In the data rows, the value 128 means zero.
Every row has a hidden score. How much higher is the second row's score than the first row's in each pair? 20 means about the same, 40 much higher and 0 much lower. The score is a weighted sum of the row's numbers plus the product of two more (or one squared), each taken from its middle value.
[ 86  95 101  84 107  98 151 147 182  95  64 152 157 119 106 102]
[113  95 131  89 164 130 123  75 116 123 109 158 153 145  87  58] >> 22
[ 87 105 113  81 114  86 147 157 186  88  60 144 157 108 107 100]
[146 139 111 137 116 138 108 111 126 150 156 110 112 135 140 134] >> 17
[125 100 133 105 167 140 104  54  72 140 138 152 130 147 101  76]
[140 108 147 121 174 138 104  62  85 138 153 146 129 142 114  93] >> 27
[135 118 152 138 130 121 117 141 108  98 138 140 139 142 157 141]
[114 137 106 109 114 133 130 135  99 154 127 118  99 142 114 110] >> 19
[128 109 153 110 157 108 118 179  68  66  98 203 158 150 151 124]
[102 151 107 101 121 121 140 139 130 159 122 107 101 134 114 114] >> 19
[126 121 123 129 117 123 115 127 114 122 137 132 114 130 136 133]
[ 88  97  96  88 109  98 135 142 167  91  84 152 152 122 111 101] >> 25
[122  99 119 103 168 141 108  55  65 143 142 160 142 151  88  72]
[ 97 115 128  88 170 112 138  84 124 137 108 130 126 131  91  71] >> 23
[ 85 100  89  88 121  99 151 145 188  88  69 157 156 112 101  87]
[141 134 139 125 167 136 115  73  96 157 152 113 119 127  98  97] >> 27
[132 110 134 133 120 119 118 134 108  98 137 141 123 138 151 145]
[193 148 171 189 142 174 142 154 160 115 181 110 168 160 202 174] >> 20
[148 129 115 140 103 138 106 113 118 151 158 119 110 142 141 134]
[137 132 133 115 168 135 126  70  85 165 142 115 114 145  93  87] >> 22
[180 137 168 176 148 162 133 148 153 115 178 116 161 155 192 173]
[147 194 133 155  99 140 140 154 159 148 148  96 114 105 146 166] >> 17
[ 97 113 104 101 129 137 133 125 124 151 122 153 130 148  97  93]
[133 161 128 138 105 108 129 136 131 139 133  98 110 115 127 147] >> 11
[194 149 170 187 147 173 142 152 176 112 187 103 164 153 208 181]
[111 112 107 110 111 128 102 116  80 112 127 164 128 140 124 118] >> 26
[ 90 106  96  92 123 123 147 130 145 133 101 152 140 140  97  92]
[207 182 201 210 149 193 159 170 201 116 182 109 188 142 207 206] >> 10
[131 145 129 138 102 116 118 128 127 129 137 105 107 116 127 147]
[184 148 159 181 130 170 135 137 164 131 180 106 159 152 189 171] >> 21
[101 136 137 112  97  88 122 147 109  96 110 119 107 109 128 144]
[ 85 105 111  87 113  93 144 153 177  89  72 146 150 111 112 106] >> 22
[164 122 152 159 137 131 121 143 131 108 156 132 150 154 178 155]
[144 129 107 137 109 139 112 111 116 150 161 122  98 135 139 126] >> 21
[112 111 116 114 113 133 108 110  89 108 133 161 125 137 129 118]
[130 203 114 135 113 134 156 160 149 173 133  78  75 117 131 134] >> 11
[134 169 128 120 128 176 144 119 120 219 160  90  83 150 106 102]
[151 154 145 153 108 138 134 133 146 125 154  97 134 118 144 158] >> 20
[196 163 166 192 134 193 145 143 173 133 189  96 166 154 204 180]
[110  58 129 124 152  72 124 101 143  74  43 127 146  66  92 125] >> 21
[105  98 123  88 161 113 139  83 138 116  90 149 156 135  92  62]
[101 108  97 101 120 133 127 118 108 139 123 155 138 142  98  96] >> 24
[142 134 123 136 108 127 116 115 125 132 150 122 117 132 140 149]
[112 109  94 110 115 137 109 115  83 124 121 162 131 140 123 118] >> 32
[ 85 122 148  97 106  66 129 174 143  89  73 145 130  90 139 139]
[144 110 160 151 149 112 129 165 131  87 148 140 155 149 177 162] >> 13
[112 105 111 113 118 131 112 112  84 116 127 166 127 136 123 113]
[156  80 143 167 156 108  91  62  71 119 123 110 107  87 112 154] >> 19
[129 213 114 133 113 136 163 170 153 165 127  75  76 107 132 139]
[105 109  92 106 115 134 117 116  95 130 123 154 126 139 108 113] >> 27
[110  94 114  90 167 129 127  65 116 131 112 155 151 139  85  69]
[117  98 125  88 169 129 125  71 118 133 112 155 158 146  84  64] >> 23
[144 174 125 132 132 190 141 130 133 226 164  81  68 146 113 113]
[151 134 137 149 113 125 122 122 132 127 158 122 127 138 153 144] >> 21
[110 105 138 108 130 106 106 152  89  76 105 173 145 130 130 128]
[113 111 104 113 108 133 104 110  85 117 128 166 127 137 124 115] >> 23
[ 96 103  92 104 123 136 130 122 128 142 113 153 130 143 102  97]
[172 160 121 163 106 179 123 116 161 171 174  98 120 134 157 147] >> 18
[155 141 128 148 119 141 122 116 131 137 159 127 126 138 154 144]
[126 179 112 126 115 121 146 153 132 161 134  86  84 113 126 134] >> 20
[146 109 158 168 150  76 105 100  83  90 104  91 112  66 113 173]
[105 146 146 121 101  94 132 157 119  92 109 122 109 101 132 143] >> 26
[138 129 139 137 123 128 119 130 126 111 145 122 129 134 148 143]
[200 162 190 200 148 182 149 164 185 111 191 106 185 155 214 192] >> 17
[ 99 106  96 103 113 120 127 129 123 118 100 156 137 130 108 112]
[118 110 145 109 149 100 104 172  90  62  84 183 156 133 137 119] >> 21
[ 93 104  93  97 113 114 135 140 139 118  91 154 143 134 100 103]
[115 199 111 123 122 122 164 167 138 186 126  75  72 122 127 126] >> 12
[ 94 103  98 100 121 125 138 129 137 129 105 151 133 135 102  88]
[133 202 114 133 117 138 157 166 160 175 136  70  76 114 134 134] >> 15
[105 155 110 109 117 114 144 146 131 157 123  89  95 133 117 117]
[124 144 125 133 104 114 123 131 122 129 136 107 108 126 123 140] >> 18
[157 163 142 158 101 152 129 127 152 139 161  93 129 116 152 155]
[ 89 111  87  94 127 126 146 135 166 132  99 143 143 142  98  85] >> 24
[143 159 118 139 112 141 118 134 137 155 145  90 101 127 127 141]
[114 151 102 121 109 115 131 140 119 145 128  96  91 120 120 132] >> 21
[141 135 130 140 111 126 116 116 127 129 147 122 121 125 139 140]
[108 167 103 116 120 109 145 148 124 153 125  89  93 131 119 120] >> 21
[ 93 109  89  96 122 126 141 125 132 127 111 147 133 140 103  98]
[ 93 112  93  95 118 117 132 131 133 115 107 150 136 129 108 104] >> 23
[157 138 185 168 150  96 144 187 148  89 148 137 171 135 191 175]
[ 94 107  95  94 121 120 140 135 145 113 100 154 138 129 109 103] >> 39
[101 102  95  97 116 133 126 120 110 119 111 155 131 133 111 105]
[ 93 103  96  91 117 103 145 137 163 105  87 157 155 129  97  95] >> 21
[105  71 140 120 141  61 127 109 139  77  45 133 142  58 100 139]
[113 111 115 106 120 124 104 118  82 105 113 171 137 131 121 116] >> 25
[170 154 190 175 146 128 149 179 163  90 155 122 172 137 188 184]
[207 173 192 205 148 200 157 167 198 113 185 104 184 144 207 206] >> 30
[210 166 186 202 146 210 153 157 191 116 193 108 186 162 217 201]
[ 85 102 112  90 112  88 142 155 179  96  65 150 145 111 112 108] >> 26
[114 108 140 109 131 107 112 158  93  76  97 173 146 128 133 124]
[114 149 145 124  99  88 132 153 128  99 110 117 114 101 135 143] >> 15
[112  95 133  89 164 112 130  86 139 118  97 149 149 123  94  80]
[130 137 128 136 107 128 112 126 115 128 139 117 111 128 129 139] >> 12
[153 164 128 154 103 151 121 130 148 154 157  93 118 127 139 149]
[171 162 181 198 132 107 128 107 139 103 112  89 124  46 131 203] >> 17
[105 162 105 110 121 116 146 142 134 161 121  86  88 127 119 120]
[ 80 123 135  87  98  73 151 169 180  97  61 144 140  95 121 117] >> 23
[129 197 114 131 111 134 151 157 154 172 136  76  83 113 127 133]
[142 116 156 142 153 117 126 155 121  78 143 151 151 156 171 156] >> 15
[ 92 100  98  91 111 116 140 136 148 109  82 156 141 129 105 105]
[ 86 113 103  90 115 103 145 153 170 101  82 143 141 116 110 106] >> 23
[167  86 154 180 164 112  92  67  86 114 121 107 123  99 127 165]
[122 139 128 125 103 122 111 126 117 129 130 113 104 124 124 117] >> 19
[112  93 116  96 167 134 132  68 113 130 116 158 152 146  85  60]
[105 147 148 122  99  89 127 161 114 101 109 118 112 104 133 144] >> 21
[149 139 116 141 109 148 112 114 130 153 161 117 108 137 139 131]
[146 115 145 150 139 126 121 143 123 100 151 138 134 142 167 153] >> 18
[122 129 120 123 111 126 108 128 119 131 127 121 103 126 125 130]
[ 88 109 111  87 105  87 143 153 184  94  68 144 155 111 115 103] >> 23
[211 175 200 205 154 198 152 171 199 106 195 110 190 158 221 210]
[ 86  99  95  81 122 103 153 155 193  95  64 152 154 123 106  93] >> 27
[170 225 153 176  93 182 150 167 193 158 159  82 126  98 155 178]
[110 127 104 114 110 128 127 129 101 146 127 129 107 131 112 113] >> 17
[188 148 173 192 144 173 131 152 170 120 174 108 163 156 198 179]
[121 138 109 124 112 132 116 129 111 148 136 120  98 133 115 122] >> 22
[ 99 102  96  97 118 124 126 116 122 116 112 156 137 130 102 101]
[138 129 127 140 110 130 115 121 123 123 145 119 120 125 145 132] >> 16
[108 165 111 111 123 114 153 150 130 161 116  87  89 124 117 120]
[ 88 100 100  92 111 102 142 141 159  90  83 155 146 128 104  97] >> 25
[148 141 114 142 113 143 116 114 127 157 155 121 101 140 131 130]
[181 147 159 178 134 174 134 135 155 131 177 105 152 149 182 165] >> 22
[137 143 113 136 108 137 108 118 119 155 152 115  94 137 123 131]
[111 109 111 112 115 134 105 112  87 109 135 164 125 137 133 121] >> 27
[139  98 165 104 197 116 101 111  60 106 113 192 169 160 116  81]
[144 142 148 142 116 119 124 129 140 118 139 112 128 126 151 144] >> 22
[119 116 111 116 103 124 115 121 104 126 133 136 110 128 121 122]
[149 158 110 140 105 150 113 127 131 171 153  94  93 132 123 138] >> 22
[197 166 153 193 126 204 142 127 176 157 186  88 150 147 186 172]
[139 127 147 141 127 121 121 136 129 105 145 130 133 137 157 145] >> 19
[121 107 105 113 117 141  98 104  83 136 142 164 128 151 127 109]
[136 129 126 138 110 124 118 118 127 130 142 123 120 127 141 138] >> 18
[180 170 125 167 113 212 122 112 157 198 193  87 105 140 146 148]
[134 131 123 135 104 136 114 127 119 134 142 121 110 123 135 133] >> 16
[154 120 161 156 142 117 130 154 131  85 156 134 154 152 184 168]
[116 162 136 128 101 106 125 153 130 120 123 116 109 103 128 146] >> 27
[107 105 102 104 120 138 108 111  99 125 117 166 133 139 111 105]
[ 93 112  86  97 129 128 142 131 148 139 104 148 132 133 103  98] >> 17
[175 147 154 147 159 179 129  62 117 173 175 105 142 147 128 112]
[ 90  97  99  88 116  97 140 147 175  92  70 156 151 115 107 100] >> 17
[195 223 159 165 138 255 137 121 179 255 215  32  64 153 122 130]
[100 100  96 100 123 138 131 121 120 144 109 152 132 146  96  94] >> 2
[112 106 125  90 172 134 133  67 110 151 127 143 136 142  80  67]
[ 96 104  96  97 110 120 128 132 131 112  97 150 144 124 106 107] >> 19
[161 133 142 179 153 101 103  89  96 138 120  71  98  71 113 164]
[115 161 117 114 128 139 153 137 116 184 136  94  96 147 106 106] >> 17
[125 156 147 135  97  92 133 145 132 114 124 114 122 102 135 148]
[ 88 107 116  87 110  82 153 162 190  97  63 150 160 101 114 103] >> 28
[118 101 129  98 175 154 128  52  89 172 148 151 142 163  79  61]
[ 99 107 108  99 127 143 131 123 114 165 130 148 131 148  95  91] >> 14
[ 88 128 168 108 120  59 137 185 128  88  80 147 121  87 139 148]
[ 88 100 104  89 110 101 139 149 167  91  79 163 146 127 110  96] >> 22
[104 102  95 105 117 132 116 115 103 134 118 156 122 142 105  96]
[116 109 112 117 110 127 105 117  89 113 125 155 124 134 128 122] >> 23
[ 86 113  97  94 122 118 141 136 153 132  99 143 136 136 103  99]
[ 94 113  95  97 114 113 128 136 129 124 101 139 138 134 102 106] >> 20
[144 133 120 137 120 141 114 115 123 164 156 116 100 131 126 133]
[128 175 110 132 106 111 136 150 130 148 137  89  87 115 125 144] >> 12
[ 89 101 102  88 107  90 143 155 178  93  67 144 148 105 104 106]
[109  93 124  90 163 115 124  82 124 127 101 151 157 136  84  64] >> 26
[159  63 158 173 186 109  93  84  67  75 123 131 134 104 138 160]
[ 93 108 107 100 129 145 137 116 124 170 128 147 130 156  94  85] >> 25
[130 142 121 131 105 118 123 133 130 129 137 107 111 123 135 135]
[131 115 139 130 123 130 118 129 110 108 137 142 123 135 147 138] >> 19
[168 228 168 174  88 178 147 167 204 151 158  82 133  97 156 184]
[ 93 113 104  99 123 135 141 126 128 153 113 143 134 145  95  90] >> 25
[151 117 127 126 163 148 105  53  93 165 164 133 129 149 106  82]
[157 216 169 175  89 143 150 166 189 136 146  96 134  89 159 187] >> 1
[131 105 155 112 167 108 115 184  73  66 101 205 162 147 165 125]
[101 104  89 100 124 135 129 112 124 124 110 172 145 145 101  94] >> 25
[177 136 154 174 139 160 128 134 149 126 176 129 157 158 185 167]
[113 107  97 111 122 136 111 115  84 119 130 169 134 142 122 114] >> 30
[118 107 114 117 106 129 103 121 101 120 133 141 111 125 123 118]
[103 104 110 102 110 120 125 129 126  98 105 156 138 127 106 102] >> 23
[ 99 103  99  99 118 141 129 114 120 147 119 157 130 145  99  94]
[136 148 127 147 170 107 142 113  96 172 106  56  68  86  95 146] >> 14
[113 124 103 110 118 128 123 121 100 145 130 137 112 134 109 111]
[150 122 134 124 157 144 111  55  99 157 162 137 127 149 115  88] >> 28
[105 173 110 111 123 117 153 155 141 167 122  84  88 123 116 115]
[141 107 148 161 153  87  97  97  74  99  90  93 101  65 102 166] >> 22
[ 96 111 105  98 111 115 131 134 128 113 105 147 132 127 114 103]
[140 133 137 144 120 116 118 132 128 123 148 121 128 125 153 144] >> 16
[168 144 179 169 138 121 139 170 159  88 153 120 160 137 183 175]
[148 160 136 153 106 116 133 134 148 130 150 100 119 113 140 154] >> 23
[134  63 126 143 170 140  90  45  36 145 124 143 119 116  81 113]
[137 115 150 140 143 116 128 151 116  85 139 149 144 151 164 145] >> 15
[132 175 118 122 122 152 143 136 124 205 149  84  77 140 114 119]
[139 114 143 119 163 138 108  61  91 149 151 132 121 151  96  91] >> 31
[166 131 158 164 148 133 126 150 148 111 167 121 156 152 188 164]
[114  95 122  94 178 141 128  62 108 148 122 156 143 151  80  61] >> 28
[107 110 105 105 128 155 117 104  90 162 135 156 131 156  97  88]
[145 130 144 144 130 120 126 128 126 112 144 123 127 131 152 153] >> 14
[ 86 100 104  95 106  95 142 154 162  95  76 148 149 118 109 106]
[ 89 106  86  90 120 117 147 139 153 117  96 147 138 125 104  94] >> 16
[116 109 132 116 128 123 107 139  91  88 128 166 126 141 142 130]
[110 106 106 110 116 128 115 118  98 110 120 166 133 136 108 104] >> 21
[ 87  95  98  87 117 103 149 152 182  97  76 154 152 114 103  98]
[143 192 132 148 101 128 139 155 161 136 142  89 108 101 143 156] >> 18
[ 97 108 100  98 109 120 130 131 137 106 100 150 131 132 109 107]
[131 158 117 129 117 121 133 134 126 168 146  96  83 133 120 122] >> 15
[143  87 123 155 165 117  94  66  61 124 114 103  97  89  89 144]
[132 113 174 126 174 101 119 201  91  67 115 182 155 147 173 150] >> 12
[137 112 152 144 148 119 117 154 116  90 145 152 145 141 170 154]
[ 90 110 100  95 116 119 137 136 140 117  96 147 137 132 110  96] >> 27
[ 98 105  99  99 124 134 135 120 125 147 118 151 132 143 100  96]
[209 101 242 227 219  99 136 163 124  65 143 123 201 106 202 234] >> 5
[110 108  91 105 114 141 114 114  94 127 125 166 139 144 110 110]
[ 91 108  91  95 120 121 135 138 139 117  99 141 134 132 112 101] >> 18
[104 140 139 115 104  93 123 147 111  99 109 122 109 100 128 139]
[ 80 142 183 106 114  53 146 206 146  92  77 162 139  70 145 165] >> 8
[122 164 111 123 119 130 133 136 128 176 144  91  87 133 117 119]
[107 108 106 102 130 148 123 115 108 163 129 152 127 156  97  92] >> 23
[112  60 113 130 157 102 109  81  89 102  78 135 130  94  80 127]
[108 108  93 109 119 133 117 117  88 124 125 167 134 143 115 106] >> 23
[103 106 106 103 123 150 119 103 100 163 132 160 129 153  95  93]
[209 177 191 207 147 194 154 171 197 114 196 107 187 148 217 210] >> 10
[161  88 131 170 159 118  90  60  71 137 124 101 106  92 106 160]
[142 169 130 127 122 168 131 126 130 205 163  86  67 144 117 117] >> 19
[116 107 102 113 120 148 105 102  86 137 138 167 129 143 123 110]
[165 163 124 152 116 190 116 110 142 185 177  97  98 136 132 137] >> 19
[149 137 135 149 110 131 128 121 138 121 153 124 130 129 146 148]
[135 151 129 136 101 114 125 136 136 135 138 100 111 119 127 148] >> 19
[108 107  91  99 120 127 121 118 116 120 114 164 140 136 103  91]
[104 123 188 101 166  83 134 121 107 115 103 154 138 102 117 109] >> 27
[112 108 105 108 115 131 106 112  77 122 128 169 132 137 123 114]
[119  59 115 127 169 113 110  73  86 112  85 134 136  94  79 123] >> 17
[134 185 131 131 120 152 147 144 141 198 143  63  71 132 122 129]
[142 130 141 143 116 122 126 125 117 118 148 127 124 130 153 147] >> 20
[107 105  94 100 121 128 123 118 113 127 119 166 141 141  96  97]
[151 114 122 160 158 111 104  83  81 148 106  69  76  89 104 151] >> 14
[206  82 241 229 233  84 139 175 124  55 143 131 210 125 213 228]
[109 107  98 108 123 140 103 108  90 131 125 159 132 142 115 103] >> 39
[110 209 109 118 111 107 172 174 151 171 116  81  61 114 124 125]
[118 108 130 112 131 116 114 159  81  80 102 177 142 134 137 121] >> 34
[233 128 216 242 196 187 128 110 146  98 170  90 182 110 195 226]
[140 183 128 141 104 134 127 151 155 147 144  88 108 112 133 152] >> 16
[142 116 150 125 158 140 114  57  97 140 155 136 137 144 110  97]
[116  65 109 127 171 111 114  75  93 125  87 130 137 100  79 110] >> 17
[116  55 106 133 169 107 102  77  84 107  84 132 133  91  81 123]
[114 138 108 114 122 132 127 128 105 151 127 114 106 139 111 113] >> 16
[155 162 137 152 104 142 129 126 145 138 161  91 129 120 146 159]
[124  59 127 138 174 129  99  56  54 160 113 146 126 121  69 116] >> 30
[129 209 119 136 110 136 163 167 157 178 133  75  71 120 133 136]
[122 154 138 134  99 104 126 149 137 115 122 115 115 111 132 146] >> 23
[ 91 113  93  94 113 116 135 132 147 130 101 144 138 131 104 100]
[120 140 115 131 110 121 124 138 114 130 134 112  99 118 123 141] >> 16
[ 90 112 101  95 124 122 141 133 149 134 103 142 132 130 108 104]
[ 85 100 105  78 106  95 151 158 190  93  66 146 150 111 108 101] >> 15
[105 111 107 104 126 148 128 114  98 162 134 154 129 159  91  90]
[112 107  93 111 117 138 101 106  80 119 130 165 127 144 116 108] >> 27
[128 133 121 130 113 122 118 127 117 131 135 117 115 128 128 131]
[129 110 157 113 162 107 111 180  71  66 101 200 156 146 154 128] >> 20
[138 154 111 136 108 141 124 126 128 170 154  93  91 132 116 136]
[137 114 151 138 138 123 124 147 118  95 141 146 138 138 164 145] >> 19
[164 163 120 152 113 187 111 115 146 176 169  89  98 136 137 140]
[154 137 140 151 112 137 121 110 130 137 159 120 122 138 153 141] >> 17
[132 150 124 140 105 107 123 135 133 127 137 106 109 115 127 138]
[209 166 193 204 147 200 156 161 184 110 191 107 189 158 219 204] >> 18
[116 153 124 112 136 161 153 118 112 216 149 107  96 158  99  96]
[127 123 126 131 115 127 113 119 117 129 142 132 107 131 133 125] >> 18
[136 150 115 132 117 134 122 131 126 169 154  93  93 130 122 133]
[105 107 109 104 130 150 125 108  94 164 135 157 123 161  89  94] >> 18
[158 123 147 133 166 150 113  52 103 151 166 124 138 158 120  97]
[ 91 100  94  87 118 103 145 147 179  92  74 157 153 116 105 105] >> 15
[ 82 137 149  86  97  58 144 177 168  94  64 146 125  84 135 137]
[109 200 113 112 119 105 185 168 155 183 115  75  76 126 117 114] >> 10
[115  50 119 122 161  86 117  92 133  80  45 132 149  78  89 118]
[ 87 102 108  86 114  89 149 153 185  97  65 144 157 111 106 100] >> 26
[157 212 154 171  91 154 148 163 182 143 152  91 129  93 154 176]
[144 118 144 125 169 136 117  70  97 139 156 128 137 147 117  99] >> 28
[ 86 106 106  83 105  91 153 159 185  95  62 149 157 113 107 108]
[ 88 112  92  89 129 119 141 135 154 128  97 147 138 141 103  92] >> 22
[163  86 153 179 163 105  92  63  84 117 128 103 122  89 125 165]
[103 108 108 104 128 151 125 110 111 169 130 153 126 155  96  88] >> 19
[170  91 158 182 156 105  94  69  85 107 127  99 128  80 129 174]
[109 110 108 111 119 133 104 120  88 116 124 166 127 141 127 113] >> 24
[204 166 194 202 148 195 155 169 190 112 185 110 184 154 212 197]
[150 141 154 159 127 116 137 151 143 102 151 119 144 140 166 151] >> 17
[102 108 107 107 115 127 111 116  97 115 116 167 129 129 112 104]
[161 140 136 159 120 152 119 119 137 137 164 114 125 144 160 154] >> 12
[205 172 199 205 147 190 156 167 194 109 195 101 179 149 209 205]
[144 195 139 148 102 133 137 159 159 143 141  93 109 107 141 156] >> 20
[125 151 141 136 100 108 129 143 133 124 130 104 115 103 127 144]
[115 211 110 125 117 110 170 176 153 168 120  85  72 111 128 132] >> 17
[100 102 108  99 117 118 124 132 117 107 105 158 132 129 109 105]
[122 172 113 119 118 120 151 151 128 180 138  74  78 134 115 116] >> 14
[ 99 104  95 100 120 133 126 121 112 134 118 160 138 141 104  99]
[118  65 105 133 159 102 106  75  82 103  84 123 133  87  82 125] >> 21
[207 176 196 208 155 197 153 172 197 106 188 106 180 151 220 200]
[109 103 109 132 162  88 135  97 117 119  79  87 105  69  89 128] >> 23
[ 93 104  96  92 110 113 135 140 159 106  84 156 147 124 101  95]
[131 134 135 105 180 152 135  61  88 210 147 117 117 155  73  64] >> 31
[151 159 147 154 106 119 134 137 142 114 143 107 132 118 148 160]
[117 111 149 113 137 113 111 161  88  77 113 180 133 140 153 134] >> 27
[129 133 123 114 160 141 125  70  97 161 148 112 110 143  95  89]
[100 107  91 107 114 130 120 120  95 124 116 150 131 142 113 111] >> 27
[107 101 116 104 114 116 116 121 105  92 108 152 137 117 113 117]
[107 109 107 111 118 124 113 117  90 126 119 146 119 132 118 114] >> 19
[129  58 119 138 171 132 101  54  58 153 111 136 128 117  74 115]
[ 82 114 138  87 103  75 145 166 174  89  63 144 142  95 127 114] >> 17
[136 155 107 133 112 132 119 126 129 157 148 101  88 129 116 136]
[137 128 129 138 114 124 120 121 119 122 152 131 108 131 148 139] >> 18
[114 109 116 112 117 127  97 124  80  98 120 163 130 132 119 117]
[123 120 119 120 110 124 113 121 106 117 139 132 104 127 128 136] >> 10
